128 stands for zero in the data rows.
Here are some rows, each followed by its group. Groups can overlap.
[127, 129, 136, 141, 118, 135, 122, 131, 124, 133, 134, 134, 116, 126, 113, 129, 109, 117, 119, 127, 151, 139, 145, 157] 1
[112, 115, 128, 128, 110, 131, 152, 120, 124, 122, 117, 143, 124, 132, 161, 142, 110, 131, 129, 133, 132, 122, 128, 106] 2
[129, 126, 132, 138, 122, 134, 129, 128, 124, 128, 126, 140, 127, 120, 124, 129, 123, 117, 119, 130, 137, 141, 132, 139] 3
[129, 125, 137, 138, 115, 137, 133, 124, 124, 124, 126, 138, 121, 122, 134, 130, 113, 117, 119, 127, 144, 140, 138, 141] 1
[121, 128, 129, 127, 125, 132, 129, 124, 131, 127, 130, 129, 122, 130, 125, 134, 126, 129, 127, 133, 135, 121, 134, 132] 2
[125, 125, 123, 125, 129, 125, 131, 126, 131, 125, 127, 135, 126, 129, 130, 133, 136, 129, 129, 126, 128, 124, 127, 127] 2
[140, 135, 126, 137, 132, 128, 103, 139, 127, 137, 140, 127, 134, 113, 94, 118, 141, 114, 121, 126, 134, 147, 131, 155] 3
[138, 129, 111, 123, 133, 124, 116, 133, 130, 128, 132, 123, 144, 121, 112, 125, 159, 125, 127, 127, 116, 135, 125, 123] 2
[125, 123, 124, 138, 124, 131, 133, 131, 123, 130, 123, 140, 151, 112, 137, 127, 146, 116, 115, 131, 127, 147, 121, 118] 1
[112, 115, 126, 139, 120, 138, 154, 121, 121, 118, 115, 140, 150, 113, 158, 132, 131, 117, 114, 132, 132, 145, 122, 110] 3
[98, 175, 104, 111, 129, 101, 116, 141, 179, 120, 141, 120, 88, 188, 140, 166, 162, 173, 206, 130, 103, 83, 161, 93] 4
[110, 118, 130, 154, 103, 140, 150, 118, 119, 123, 120, 148, 150, 99, 155, 137, 110, 105, 95, 132, 144, 182, 142, 135] 5
[136, 129, 117, 124, 138, 124, 120, 134, 130, 135, 129, 123, 145, 121, 110, 126, 162, 126, 128, 132, 118, 129, 113, 122] 2
[104, 117, 139, 154, 101, 149, 155, 117, 118, 117, 117, 144, 137, 104, 166, 143, 93, 107, 96, 129, 154, 177, 150, 136] 5
[126, 133, 130, 153, 115, 141, 111, 130, 127, 131, 134, 133, 139, 101, 112, 129, 123, 105, 99, 130, 144, 182, 146, 167] 5
[117, 232, 63, 64, 170, 66, 80, 161, 231, 119, 156, 88, 84, 248, 98, 218, 154, 237, 231, 152, 21, 106, 181, 84] 6
[111, 181, 92, 107, 141, 89, 100, 157, 183, 129, 146, 108, 115, 177, 120, 159, 198, 167, 199, 121, 88, 91, 146, 90] 4
[143, 133, 123, 137, 132, 129, 101, 136, 128, 132, 140, 129, 135, 115, 96, 120, 149, 114, 117, 124, 131, 146, 132, 157] 3
[86, 160, 56, 46, 50, 88, 103, 168, 178, 94, 130, 112, 155, 141, 124, 170, 181, 167, 171, 141, 99, 153, 202, 107] 7
[124, 123, 131, 138, 119, 136, 136, 124, 122, 123, 121, 138, 129, 121, 133, 130, 119, 118, 118, 129, 141, 139, 132, 131] 3
[140, 102, 158, 141, 128, 140, 128, 122, 96, 141, 125, 129, 130, 92, 119, 79, 130, 97, 109, 114, 163, 116, 107, 155] 6
[111, 127, 103, 76, 106, 118, 139, 129, 135, 129, 144, 103, 114, 140, 135, 142, 118, 162, 154, 132, 121, 85, 121, 105] 5
[132, 119, 114, 135, 129, 130, 129, 127, 125, 132, 121, 128, 166, 103, 141, 126, 158, 114, 113, 127, 118, 152, 109, 99] 1
[139, 119, 137, 106, 143, 131, 148, 118, 118, 124, 122, 116, 138, 131, 147, 123, 86, 145, 106, 137, 103, 138, 107, 118] 4
[125, 121, 122, 139, 124, 129, 136, 131, 122, 129, 124, 133, 151, 112, 135, 129, 145, 115, 120, 126, 129, 147, 125, 121] 1
[135, 123, 142, 107, 139, 132, 147, 123, 116, 119, 118, 120, 120, 138, 139, 122, 73, 147, 111, 137, 114, 136, 114, 133] 4
[127, 126, 133, 140, 122, 126, 130, 127, 125, 125, 130, 137, 130, 121, 125, 128, 124, 116, 121, 125, 140, 141, 135, 134] 1
[110, 182, 96, 109, 138, 90, 102, 152, 184, 128, 147, 108, 102, 183, 122, 159, 183, 170, 198, 123, 89, 90, 155, 96] 4
[134, 93, 150, 141, 128, 141, 146, 121, 91, 130, 117, 137, 152, 87, 143, 83, 142, 94, 101, 115, 155, 118, 95, 122] 6
[126, 123, 129, 139, 121, 139, 131, 128, 124, 129, 125, 137, 132, 117, 130, 128, 131, 115, 115, 129, 139, 143, 129, 131] 1
[140, 104, 157, 142, 126, 147, 127, 128, 92, 135, 127, 129, 130, 94, 120, 80, 135, 97, 107, 111, 164, 116, 100, 158] 6
[130, 134, 114, 128, 124, 123, 105, 138, 134, 138, 135, 128, 118, 129, 92, 125, 150, 120, 133, 123, 134, 123, 136, 146] 8
[138, 137, 112, 104, 125, 118, 111, 137, 136, 130, 136, 115, 144, 127, 100, 123, 133, 142, 124, 131, 114, 138, 148, 135] 9
[131, 129, 107, 128, 123, 116, 115, 135, 135, 128, 134, 134, 149, 120, 104, 124, 181, 118, 134, 129, 122, 127, 121, 117] 8
[120, 96, 173, 146, 115, 152, 137, 117, 90, 124, 122, 137, 109, 102, 143, 86, 90, 100, 105, 118, 184, 107, 117, 164] 6
[113, 116, 139, 141, 107, 140, 144, 116, 120, 119, 119, 145, 123, 123, 155, 136, 103, 122, 122, 135, 149, 139, 134, 124] 3
[117, 125, 133, 155, 106, 146, 134, 121, 121, 124, 126, 143, 143, 103, 139, 136, 106, 106, 95, 129, 150, 179, 147, 154] 5
[135, 125, 110, 123, 136, 120, 124, 131, 132, 131, 126, 124, 156, 119, 119, 128, 164, 125, 122, 123, 113, 130, 118, 113] 2
[147, 128, 138, 106, 152, 127, 124, 124, 120, 129, 122, 105, 116, 134, 112, 116, 87, 144, 111, 139, 111, 139, 112, 149] 4
[140, 186, 183, 200, 255, 150, 146, 96, 108, 189, 153, 79, 95, 119, 182, 115, 61, 132, 89, 137, 102, 150, 0, 102] 7
[157, 106, 158, 145, 173, 123, 134, 127, 114, 128, 109, 158, 105, 174, 130, 107, 153, 119, 169, 116, 117, 37, 103, 89] 5
[125, 130, 114, 106, 117, 122, 136, 132, 131, 125, 125, 117, 137, 132, 131, 132, 113, 146, 131, 129, 117, 134, 146, 119] 9
[124, 123, 120, 125, 128, 127, 131, 126, 128, 126, 123, 135, 134, 125, 137, 134, 140, 130, 128, 125, 126, 125, 122, 112] 2
[186, 55, 212, 202, 173, 165, 148, 98, 62, 147, 115, 167, 105, 106, 110, 37, 124, 63, 103, 95, 179, 48, 52, 151] 7
[127, 125, 131, 140, 118, 134, 123, 127, 126, 129, 129, 137, 130, 119, 124, 128, 126, 115, 116, 126, 143, 141, 131, 137] 1
[134, 126, 125, 137, 126, 133, 123, 130, 126, 127, 131, 130, 140, 115, 119, 127, 137, 115, 111, 125, 132, 145, 133, 140] 3
[165, 111, 153, 145, 175, 126, 126, 131, 115, 131, 116, 149, 109, 168, 119, 102, 161, 119, 170, 117, 113, 38, 100, 97] 5
[129, 122, 114, 123, 131, 130, 130, 127, 128, 133, 129, 131, 145, 120, 128, 132, 153, 127, 132, 127, 120, 129, 123, 109] 2
[117, 231, 62, 64, 173, 65, 82, 160, 233, 123, 151, 90, 77, 250, 98, 220, 153, 237, 227, 146, 22, 105, 183, 85] 6
[179, 46, 204, 201, 170, 162, 165, 100, 58, 145, 108, 169, 128, 98, 139, 42, 135, 63, 106, 99, 167, 51, 44, 115] 7
[118, 121, 142, 141, 111, 136, 141, 120, 119, 124, 120, 140, 109, 128, 139, 135, 96, 120, 117, 130, 153, 133, 144, 139] 3
[167, 47, 223, 206, 159, 173, 166, 92, 57, 137, 107, 173, 90, 116, 143, 48, 89, 68, 100, 102, 192, 38, 66, 145] 7
[138, 142, 119, 112, 142, 127, 98, 128, 137, 142, 140, 117, 132, 121, 97, 131, 140, 140, 127, 126, 117, 138, 131, 155] 8
[138, 136, 117, 105, 125, 116, 113, 135, 134, 128, 131, 110, 134, 131, 111, 127, 118, 144, 126, 126, 121, 132, 149, 140] 9
[128, 131, 119, 150, 118, 136, 114, 128, 127, 131, 130, 134, 163, 94, 117, 127, 147, 103, 94, 125, 135, 190, 136, 147] 5
[149, 135, 149, 106, 152, 130, 121, 124, 123, 128, 131, 113, 109, 144, 103, 117, 67, 145, 113, 135, 119, 135, 121, 164] 4
[141, 99, 169, 147, 160, 128, 159, 123, 112, 118, 100, 161, 90, 178, 153, 115, 133, 122, 161, 122, 127, 34, 108, 85] 5
[120, 120, 114, 150, 119, 130, 130, 129, 124, 131, 122, 135, 179, 87, 143, 129, 154, 103, 91, 126, 129, 191, 122, 117] 5
[166, 113, 163, 147, 176, 126, 120, 133, 117, 131, 119, 149, 87, 172, 106, 104, 143, 120, 171, 118, 125, 33, 112, 117] 5
[136, 127, 118, 137, 131, 127, 123, 134, 127, 131, 130, 127, 153, 111, 114, 123, 148, 114, 118, 129, 126, 150, 126, 132] 3
[98, 172, 76, 102, 103, 97, 122, 151, 176, 123, 135, 101, 145, 193, 131, 187, 144, 167, 179, 147, 86, 142, 160, 75] 6
[162, 45, 224, 205, 156, 174, 175, 84, 53, 133, 106, 172, 92, 112, 155, 49, 96, 66, 103, 96, 192, 44, 61, 140] 7
[119, 119, 123, 151, 110, 138, 145, 119, 118, 129, 117, 137, 171, 93, 152, 136, 138, 104, 94, 127, 132, 187, 128, 112] 5
[116, 136, 106, 76, 109, 116, 122, 131, 137, 130, 138, 99, 92, 143, 108, 138, 103, 161, 158, 133, 135, 80, 132, 140] 5
[131, 129, 103, 126, 124, 123, 111, 135, 135, 131, 137, 131, 145, 121, 99, 126, 174, 118, 132, 126, 120, 126, 124, 129] 8
[92, 157, 48, 43, 50, 82, 109, 169, 177, 97, 127, 112, 176, 133, 130, 167, 200, 167, 172, 141, 88, 158, 190, 100] 7
[115, 129, 130, 108, 105, 130, 139, 126, 128, 115, 124, 121, 111, 138, 133, 137, 77, 149, 128, 131, 133, 126, 160, 136] 9
[112, 184, 104, 111, 135, 97, 94, 152, 185, 127, 148, 111, 89, 187, 108, 159, 164, 169, 206, 124, 103, 85, 162, 113] 4
[123, 129, 134, 134, 109, 136, 120, 124, 133, 121, 131, 141, 94, 141, 116, 134, 113, 124, 135, 129, 151, 110, 144, 151] 8
[116, 180, 80, 107, 147, 85, 102, 152, 184, 130, 149, 111, 134, 174, 126, 155, 214, 165, 199, 121, 75, 98, 139, 73] 4
[115, 116, 138, 140, 111, 141, 152, 117, 119, 117, 123, 140, 127, 124, 154, 136, 99, 119, 118, 132, 147, 135, 139, 121] 3
[108, 112, 138, 141, 107, 140, 157, 119, 117, 117, 111, 144, 128, 120, 169, 138, 112, 121, 114, 132, 143, 140, 135, 109] 1
[108, 119, 130, 154, 108, 141, 149, 120, 120, 119, 118, 144, 154, 100, 154, 138, 120, 107, 94, 135, 145, 184, 137, 131] 5
[122, 130, 134, 110, 107, 129, 135, 127, 130, 119, 124, 122, 107, 145, 132, 136, 81, 148, 128, 130, 134, 123, 157, 143] 9
[114, 121, 131, 128, 119, 135, 144, 116, 125, 123, 123, 140, 111, 134, 139, 138, 108, 131, 133, 130, 141, 117, 136, 129] 2
[124, 126, 132, 155, 109, 141, 127, 128, 122, 121, 127, 139, 140, 100, 134, 133, 115, 106, 99, 130, 147, 181, 146, 150] 5
[141, 145, 111, 105, 124, 114, 95, 137, 139, 133, 141, 105, 126, 128, 88, 121, 128, 144, 126, 125, 115, 135, 153, 151] 9
[113, 180, 85, 106, 147, 81, 99, 158, 185, 132, 148, 111, 131, 172, 120, 157, 214, 166, 194, 119, 75, 95, 142, 71] 4
[121, 118, 120, 125, 124, 127, 143, 128, 127, 128, 121, 130, 149, 123, 144, 136, 145, 128, 122, 127, 121, 130, 118, 99] 2
[129, 122, 154, 108, 134, 137, 156, 120, 114, 118, 119, 120, 99, 146, 139, 126, 52, 149, 118, 142, 123, 129, 122, 150] 4
[134, 98, 158, 141, 120, 145, 137, 117, 92, 137, 122, 134, 127, 92, 134, 83, 124, 96, 106, 112, 168, 115, 106, 153] 6
[123, 91, 171, 145, 115, 150, 155, 113, 90, 128, 119, 138, 118, 102, 155, 90, 92, 101, 113, 118, 179, 109, 110, 145] 6
[78, 153, 63, 46, 42, 87, 124, 158, 176, 94, 125, 118, 154, 142, 149, 174, 163, 174, 169, 140, 105, 150, 202, 102] 7
[127, 139, 88, 72, 119, 106, 115, 141, 140, 136, 148, 93, 136, 130, 104, 132, 153, 157, 154, 131, 112, 90, 107, 109] 5
[116, 125, 129, 108, 108, 127, 145, 119, 127, 114, 120, 119, 115, 136, 145, 139, 85, 150, 133, 135, 125, 127, 152, 125] 9
[114, 124, 130, 133, 113, 132, 132, 119, 130, 120, 124, 139, 107, 138, 126, 137, 123, 125, 135, 130, 144, 114, 137, 132] 8
[125, 122, 121, 125, 127, 129, 133, 126, 126, 133, 128, 133, 140, 125, 133, 132, 137, 129, 128, 130, 124, 123, 122, 119] 2
[145, 108, 158, 142, 131, 144, 118, 124, 97, 139, 132, 126, 119, 96, 103, 79, 127, 96, 112, 114, 172, 113, 116, 174] 6
[137, 151, 91, 71, 128, 103, 81, 148, 143, 145, 162, 82, 115, 133, 65, 125, 151, 156, 163, 127, 118, 90, 121, 152] 5
[169, 48, 213, 202, 163, 169, 167, 88, 57, 145, 112, 167, 109, 107, 145, 44, 109, 65, 102, 98, 182, 46, 53, 131] 7
Which 3 other groups have their centres nearest to the centre of group 1, nearest first?
3 5 2
Which 4 groups are nearest to each row below, nearest first, going by the average distance to the group's rows?
[136, 134, 112, 129, 121, 127, 103, 135, 137, 131, 139, 129, 124, 129, 92, 127, 150, 119, 136, 125, 133, 122, 136, 142] -> 8 2 3 1
[107, 117, 140, 156, 93, 144, 156, 118, 117, 118, 117, 149, 135, 107, 162, 140, 95, 109, 98, 138, 152, 176, 143, 138] -> 1 3 2 9
Which 3 other groups have their centres nearest to the centre of group 8, nearest first?
6 5 2
Group 3 spreads out most along one direction. Which 3 other groups' directions of most spread are closest to that one, closest first?
9 2 8
Which 4 groups are nearest to each row below, nearest first, going by the distance to the centre of the group?
[126, 123, 114, 113, 133, 125, 138, 129, 132, 125, 123, 125, 156, 113, 143, 139, 142, 140, 115, 130, 109, 140, 123, 110] -> 2 5 1 3
Which 5 groups are nearest to each row below, nearest first, going by the average distance to the group's rows?
[129, 139, 128, 109, 114, 127, 116, 129, 134, 126, 131, 113, 105, 143, 103, 130, 93, 146, 133, 129, 130, 125, 162, 160] -> 9 8 3 2 1
[116, 121, 124, 151, 114, 141, 132, 126, 122, 130, 120, 137, 162, 95, 138, 133, 131, 105, 99, 135, 139, 187, 134, 129] -> 1 3 2 8 5
[128, 129, 122, 126, 125, 132, 123, 128, 132, 124, 131, 131, 124, 127, 120, 131, 133, 129, 132, 130, 128, 123, 129, 138] -> 2 8 1 3 9
[134, 95, 154, 141, 126, 137, 147, 123, 94, 133, 118, 135, 148, 83, 147, 83, 136, 96, 103, 117, 158, 117, 91, 121] -> 1 3 2 8 5
Which 5 groups are nearest to each row below, nearest first, going by the distance to the centre of the group?
[138, 123, 146, 106, 142, 137, 146, 119, 115, 123, 120, 111, 118, 136, 141, 123, 71, 146, 116, 137, 115, 133, 111, 134] -> 9 6 5 3 2
[119, 128, 144, 143, 113, 142, 129, 122, 124, 118, 127, 138, 102, 131, 126, 134, 87, 120, 117, 135, 155, 134, 148, 163] -> 3 1 5 9 6
[147, 102, 170, 150, 163, 133, 148, 122, 113, 127, 105, 162, 87, 180, 146, 112, 126, 122, 164, 119, 130, 31, 109, 92] -> 7 6 5 2 4
[131, 134, 127, 129, 125, 130, 115, 130, 132, 133, 137, 128, 107, 133, 106, 130, 125, 130, 133, 131, 135, 123, 136, 157] -> 8 6 5 9 3
[129, 119, 123, 136, 123, 133, 140, 125, 124, 128, 125, 133, 155, 108, 146, 128, 149, 115, 115, 124, 126, 147, 120, 107] -> 1 2 5 3 8
Group 4 spreads out most along one direction. Which 3 other groups' directions of most spread are closest to that one, closest first?
6 7 5
Group 5 spreads out most along one direction. Which 3 other groups' directions of most spread are closest to that one, closest first?
4 6 7
Group 1 spreads out most along one direction. Which 3 other groups' directions of most spread are closest to that one, closest first?
8 2 9
Which 5 groups are nearest to each row below, nearest first, going by the distance to the group's nearest row?
[114, 132, 99, 73, 112, 112, 134, 128, 135, 130, 136, 104, 126, 134, 127, 139, 137, 158, 155, 135, 118, 87, 110, 104] -> 5 9 2 8 4
Group 7 spreads out most along one direction. Which 3 other groups' directions of most spread are closest to that one, closest first?
6 4 8
Which 3 other groups have their centres nearest to the centre of group 7, nearest first?
5 1 3
Which 3 other groups have their centres nearest to the centre of group 6, nearest first?
5 8 2
Which 4 groups are nearest to each row below, nearest first, going by the distance to the group's nearest row?
[119, 51, 128, 187, 81, 177, 153, 106, 78, 132, 107, 198, 173, 40, 140, 123, 166, 47, 62, 113, 209, 146, 122, 137] -> 6 5 3 1
[138, 134, 124, 138, 127, 129, 100, 135, 128, 140, 135, 123, 131, 113, 99, 120, 146, 114, 116, 128, 131, 146, 132, 154] -> 3 8 1 2
Group 8 spreads out most along one direction. Which 3 other groups' directions of most spread are closest to that one, closest first?
2 9 1
